128 stands for zero in the data rows.
Some points:
[117  28  59 140  78 180 125 109 134 160  72 184 137 158 113 132 105 134 232  62 191 112 132 106 130  94 169 121 159 143 143 101 155 163 156 193 125 125  74  99 100  72 192  94 135 160 144  83 177 166 163 111  61  60 107 174 150 116 106 141 155  77  70  71]
[255 146 127 148 134 101 181 113 155 128 190 119 133 156 172 123 107  85 149 136 117 104  97 202 129  97 168 162  92  90 118 188 176 158 146 172  99 158 213 115 118 121 169 141 195  80  77 123  92 148 151 172 116 100 147 106  87 109  79 138  34 120 127  54]
[121  97 117 252 105 123  76 114 176   0  93 164 104 161 132 140 154 158 120  89 140 138 148 164 154 225 101 164 145 174 107 138 111 116 150 124 255 143 147  98 194 104 146 136 127 134  92 145 167 131 121 177 208 129 102 121  97 121 124 184 112 116 165 155]
[ 96 141 148  64 152 163 172 157  74 138  95  97 105  36 169 143 148  74 131 136 152 143 138 115 137 135 180 130  93  84  94 112  91 176 171  78 236  67 113 163 107  91 175 136 172 180 123  79 132 139  72 125 213 120 127 147 107 136  98  86  98  90 178 123]
[123 161 138 149  97  68  97 146 156  89 191 180  74  57 100  44 128 135 124 127  94 108 123  91  43  74 127  39  79 117 153 111 104 134 143  75 144 150 113  80 128  98 127  35 151 136  92  96  82 119 118 117 106  82  53 127 182  63 121 109 169 153  68 123]
[150 121 156 180  67 152 173 143 146 235  96 125 180 103 129 135  94 182 191 153 113 105  85 120  29 255 116 181 126 161 136 112  72  83 170 104  77 108 137 176 160  90 119 108 185 168 125 157 102  32 107 100 154 160  96 125 115 101 154 145 123 163 142 117]
[100  84 127  87 106 125 137 137 127  53 136  67 159 164 112 205 106 119 124 169 134 141 133 181 102 115 108 182 123 195  86 126 102  77 105 111  63 187  72  89 101 165 104 108 173 224  48 123 135 206 160 114 169 105 103 141 118 121 110  22 137 139 171 132]
[ 77 103 175 125 125 106 110 113  62 105  71  91 134 211 158  24 189 203 122 136 156 192 127 140  94 104 172 157  41  83 117 178 120 167 127  90  49 158 110  89 142 109 117 138  77  83 118  90 200  36  95 135  97  77 103  58  54 195 136 131 193 135 138 111]
[126 145 132 112 153 145  67  97 131 178 141  63 152 191 109 148 137 134 156 142 104 129 161  73 128  94  75 174  53  52 134 111 145 102 129 107 165  95 117 201 206 136 157 110 125  58  78 100 130 198 122  71 156 153 153 132 173  18 128 128 148  96 160  73]
[ 67 126  22 117 133 107 205  98 185 101 112 212  87  61 145 112 147  90 136  95 108 171  88  65 127 118  73 164  99  90 178 118 152  64  90 138 120 140 120 123 106 187 121 136 132  60 108 117 109  77 164  86 104 158 107 172  89 161 120  94  98  87 130 109]
[119 140 111 121 119 143  47 164 104 151 100 107 120 133 104 145 136 182 101  66  78  56  85 146 110  85  99  90 172 127  80  66 119 180  80 182 105  85 136 112  25 141 123 122 108 111  38 130  95  53  94 137 166 114 156 108 106 130 182 130 105  79 165 126]
[106 206  60 183 111 189 180 115  74 116 142  67 126  49 144 205 176 176 194  94  61 134 163 179 170 144 138  42 137 132  79 163 189 109  88  86 131 219 110 189 149  65 107 162 124 120 127 109 135 122 137 143  85 141 144  46 163 182 140 110 162 144  52  54]
[130  75 116 165 255 132 132 122 180 175 150 124 104 143 103  56 122 164 101 109 118  84 150  73 141 108 106 116 170 120  70 114 107  86 115 114  73 105  99 162 154 108 166  88 146 148 145 106 192 200 123 153 212 128 132 102 133 197 206  88  78 157 112 130]
[123  95  79 105 110 112 164 134 155 144 113 123 106 139 143 117 145 108 140 241  28 104 135 152 134  99 139 118 201 138 132 170 192 132 129 176 124 147 223 132 136 112 181 123 159  96 157 123 157 140   1 188 112 148 142 207 149 120 114 108 255 169 191 200]
[145 168 162 107 115 139 138 110 213 111 108  82 229 136 151 131 130 157  66  96 135  94  99 137  73 148 143  80 206  95 205 184 108 167 121 146 136  94 129 128 118 158 139 180 147  85 195  47 143 126 207 149 175 166 121 137 148 174  42  86 173 143 101 132]
[138 131 182 146 255  78 100 126 129 111 101 124 187  38  67  93 138 162 204 172 134 175  87 143 224  68 128 192 157 255 164 122  82 172 142 104 123 106 121 138  49 135 110 173 112  90 114 137 114 136 124 134 119 175  87 114 135  94 128 169 160 123 107  83]
[154  43 138 138  45  87 148 131  84 138 204 125 143 162 147 114 131 105  90 137 177 180 128  70 125 113 103  85 152 124 129 164 140 128  53  73 128 164 151 125  52 107 156 213 155 163 125  57 156 112 152 164 121 235 114 154 184 117 181 213  96 114 159 162]
[150  31 151 127  83 175 127 108 101 127 113  74 143  75 126  72 101 123 107 164 206 139 143 140 116  67 159 104 147 114  61  86 127  83 101 156 150 156 148 111 190 198  81 113 102  40 131 173 107  63  81 175 145 154 136 166 191 125  83  88  52 129  29 155]
[146  90 127 127  70 157 129 154  66  77 132  91  94 166 100 130 162  93 112 172  78  53  97 116 176 162  93  87 142 133 131 124 106 139 113 150 156  62  84  99 160 148 137 103  66 105 157 156  55 204 117  90  99 129   0 119 115 178 119 145 103 150 180  42]
[108 133  75  93 169  73 143 120  93 140 128  97 152 148 120 122 183  98 127  40 151  83  55  81 165 117 134 172 188 127 105  90  73 135 150 101 124 145 150  96 186  95  71  74 116 164 115 114 113  88 146 141  79 150 216 121 148  83  76 155 121 205 200 102]
[120 225 148  90 124 110 172 120 170 127 116 126 136 219 100  75 141  65 128  85 149 226 141 180 128 127 105  56 124 251 115  39 210 115 145 185 107 119 111 138 153 128 242 119 123 158 156 110 134  72  85  50 115 121 117  80 160 128 106 145  78 126 120 145]
[120 213 128 132 135 139  87 106 122 191 137  58 131 121 183 148 102 126  40  84 133 112 159 128  75 108 155 247 137 189 148 107 127 102  86 111 199 126 138 139 114 103 104 136 119 129 137 176 175 160 111 151   0  97  15 134  76 139 140  93  94 112 141 183]
[117 118 123 144 114 123 174 143 154 107  99  81  84 141  15 160 148 116 194 141 163  60 108 207 143  99 130  94  99  77 222  66 168 158 183  22 117 121 155  87 102 138 129  72 118 113 193 177 165 117 193 148  98 158 141  79 147 139 192 106 103  59 145 198]
[ 96 166 179  79  94 185 158  93 138  98  63 106 160 103 152  53  90 145 132  89 109 154 109  87 134 135 153 107 103 109 153 126  91  38  74 133 115 185 176 125  73  66  92 118 102 157 152 205  90 255 119 137 208 103 190 103  81  95 100 227 122  99 174 159]
[141  93  44 123 156 104 107 175  93 233 157 107  89 131 179 194 158  70  92 145 129 167 132 149  82 151 132 157 129 193 177 105 122 172 141 131 141 156 102 116 122 189  76 102  92  73 144  98 131 177 130 121 255  60 111  56 117 100 162 195 160 110 102 151]
[215 139 145 101  91 121  95 119 156 143 142 148 128  66  54 152 111 162 135 137 113 159 150  95  95  97 125 245 174  80 123 101 141 123 150  99 161 126 104 119 157 198 183 145  52 211 130 116  68 113 118 104 130  95 202 101 181 235 172 160 172 146 158  99]
[136  70 174 146 153 108 129 152  67 139  66 155 138  77  74 154 137 108  83  82  25 173 122 101 101 105 116  91 130 107 125 255 208 129 174 171 148 125 172 153 133 155 107 104  99 171 132 154 189 110 216  29 112 152 134 147  83  98 120 104  85 144  81 165]
[163 126 148  79 156 184 168  89 117 110 173 230 144 142 119  92 158 114 113  94 200  78  67 183 121  95 123  99 137 114  94 175 187 115  74  98 156 114  55 162 172 162  64 206 189 135 169 184 102  98 100  97 125  94 124 159  80  63 172 148 207 125 121 186]
[142 114 174  96 130 147 100 149 115 152 165 194  70 143 165  89 110 154 135  80  97 172 167 165 200 218 142 125 123 118 114  44 188 182 127  58  86 148 163 180 123 158  89 108 147  85 102 170 125 135 243 106 135 110 106 255 164 182  97 119 153 157 136 139]
[114 238 168 131 127 136 207 196 103 154 167 161  76 130 125 160 133 140 132 120 243 140 185 113 135 130 125 124 128 116 122 220  44 140 135 255 122 118 168 144 152 162 168  95 129 114 101 170 130 141 222 201 120 179 120 105 185 135 175 110 216 116 139 128]
[126 133 138 121 143  88  37 149 101  99 136 180 127 126 121 177 109  83 112 213 168 205 131 102  90  97 125 100 121  68 150  35 210  73 124 190 123 103 153 120 128  31  69 176 202 128 206 147 131  90 171 147 145 135 121 121  91 147 133 110 129 167 126  59]
[110 169 164 149 110 189 138 186 143 124 112 214 142 150 203 144 155 148  78 235  76  88 106  79 153 121 180 205 121 135 158 106 165 181 151 137  89 123  30 113 174  77 108 123  99 136  87 129 127 165 105 113 128 194 208 118 160 116 135 113  54  90 105 150]
[175  95 112 106 255 120 120 129 119  99 121 121  94 134 142 131  92 165 156 206 151 132 132  93  85 255 124  48 132 113 136 109 112 133 101 126 148 100 133 115  94 190 127 134  80 165 105 104 124 148  91 140   0  95 221 108 146  88 126 100 111 113 122 118]
[128 166  96 174 100 130 121 125 194 100 147  20 133 130 160 121 114 140 120 173 143 118 125 115 187  95 107 114  64 138 120 202 116 148 127 183 112 128  92 150  79 151 127 131 152 154 208 114  96  65 164 165 118  80 183 242  96 107 153 166 108 182 116 159]
[ 32 125 179 177 152 124  77  88 135 153 143 139 167  93 181 172  97  62 113 106 131 111 104 159 136 121  84  85 103  92 147  98  37 153 164 110  53 140 191 120 220 161 161 189 132 192  97 133 102 176  68  99  87 138 178 142  76 175 139 160 134 122  80 141]
[133 120  97  81 116 125 115 125 144  65 153 156  91 147 120 150  36  97 133  84  75 104 253 136 121 105  97 124 157 124 120 170  28 134 176 102  51 109  67 150 116  72  86 181  78  84 153 168 155  57  75 131 118 110 103  88 139 103  63 146  92 104 156 155]
[ 81 161 117 121  66  51  83  80 121 201 148 226 158 194  99 170 108 155 114 126 158  93 171 149 244 177 182 154  71 148  88 183 111  72 126  88 189  80 157  79  43 154 105 102 115 126 156 112 100 157  68 115 165 129 126  87 111 145 107  63 116 175  68 147]
These points spread out most along one direction. Take the direction at right angles to it along which they spread out most. Go by this last direction. For each point below, how far along it does it lie, from 0 to 99? The average is 50, and the first point in the table lies past the average. One standard deviation of the points above along it is 16.
[154  43 138 138  45  87 148 131  84 138 204 125 143 162 147 114 131 105  90 137 177 180 128  70 125 113 103  85 152 124 129 164 140 128  53  73 128 164 151 125  52 107 156 213 155 163 125  57 156 112 152 164 121 235 114 154 184 117 181 213  96 114 159 162] -> 33
[146  90 127 127  70 157 129 154  66  77 132  91  94 166 100 130 162  93 112 172  78  53  97 116 176 162  93  87 142 133 131 124 106 139 113 150 156  62  84  99 160 148 137 103  66 105 157 156  55 204 117  90  99 129   0 119 115 178 119 145 103 150 180  42] -> 63
[114 238 168 131 127 136 207 196 103 154 167 161  76 130 125 160 133 140 132 120 243 140 185 113 135 130 125 124 128 116 122 220  44 140 135 255 122 118 168 144 152 162 168  95 129 114 101 170 130 141 222 201 120 179 120 105 185 135 175 110 216 116 139 128] -> 31
[150 121 156 180  67 152 173 143 146 235  96 125 180 103 129 135  94 182 191 153 113 105  85 120  29 255 116 181 126 161 136 112  72  83 170 104  77 108 137 176 160  90 119 108 185 168 125 157 102  32 107 100 154 160  96 125 115 101 154 145 123 163 142 117] -> 44
[215 139 145 101  91 121  95 119 156 143 142 148 128  66  54 152 111 162 135 137 113 159 150  95  95  97 125 245 174  80 123 101 141 123 150  99 161 126 104 119 157 198 183 145  52 211 130 116  68 113 118 104 130  95 202 101 181 235 172 160 172 146 158  99] -> 67
[117  28  59 140  78 180 125 109 134 160  72 184 137 158 113 132 105 134 232  62 191 112 132 106 130  94 169 121 159 143 143 101 155 163 156 193 125 125  74  99 100  72 192  94 135 160 144  83 177 166 163 111  61  60 107 174 150 116 106 141 155  77  70  71] -> 80
[110 169 164 149 110 189 138 186 143 124 112 214 142 150 203 144 155 148  78 235  76  88 106  79 153 121 180 205 121 135 158 106 165 181 151 137  89 123  30 113 174  77 108 123  99 136  87 129 127 165 105 113 128 194 208 118 160 116 135 113  54  90 105 150] -> 50
[ 32 125 179 177 152 124  77  88 135 153 143 139 167  93 181 172  97  62 113 106 131 111 104 159 136 121  84  85 103  92 147  98  37 153 164 110  53 140 191 120 220 161 161 189 132 192  97 133 102 176  68  99  87 138 178 142  76 175 139 160 134 122  80 141] -> 42
[106 206  60 183 111 189 180 115  74 116 142  67 126  49 144 205 176 176 194  94  61 134 163 179 170 144 138  42 137 132  79 163 189 109  88  86 131 219 110 189 149  65 107 162 124 120 127 109 135 122 137 143  85 141 144  46 163 182 140 110 162 144  52  54] -> 59
[133 120  97  81 116 125 115 125 144  65 153 156  91 147 120 150  36  97 133  84  75 104 253 136 121 105  97 124 157 124 120 170  28 134 176 102  51 109  67 150 116  72  86 181  78  84 153 168 155  57  75 131 118 110 103  88 139 103  63 146  92 104 156 155] -> 49
[123  95  79 105 110 112 164 134 155 144 113 123 106 139 143 117 145 108 140 241  28 104 135 152 134  99 139 118 201 138 132 170 192 132 129 176 124 147 223 132 136 112 181 123 159  96 157 123 157 140   1 188 112 148 142 207 149 120 114 108 255 169 191 200] -> 28
[136  70 174 146 153 108 129 152  67 139  66 155 138  77  74 154 137 108  83  82  25 173 122 101 101 105 116  91 130 107 125 255 208 129 174 171 148 125 172 153 133 155 107 104  99 171 132 154 189 110 216  29 112 152 134 147  83  98 120 104  85 144  81 165] -> 59
[ 96 141 148  64 152 163 172 157  74 138  95  97 105  36 169 143 148  74 131 136 152 143 138 115 137 135 180 130  93  84  94 112  91 176 171  78 236  67 113 163 107  91 175 136 172 180 123  79 132 139  72 125 213 120 127 147 107 136  98  86  98  90 178 123] -> 43
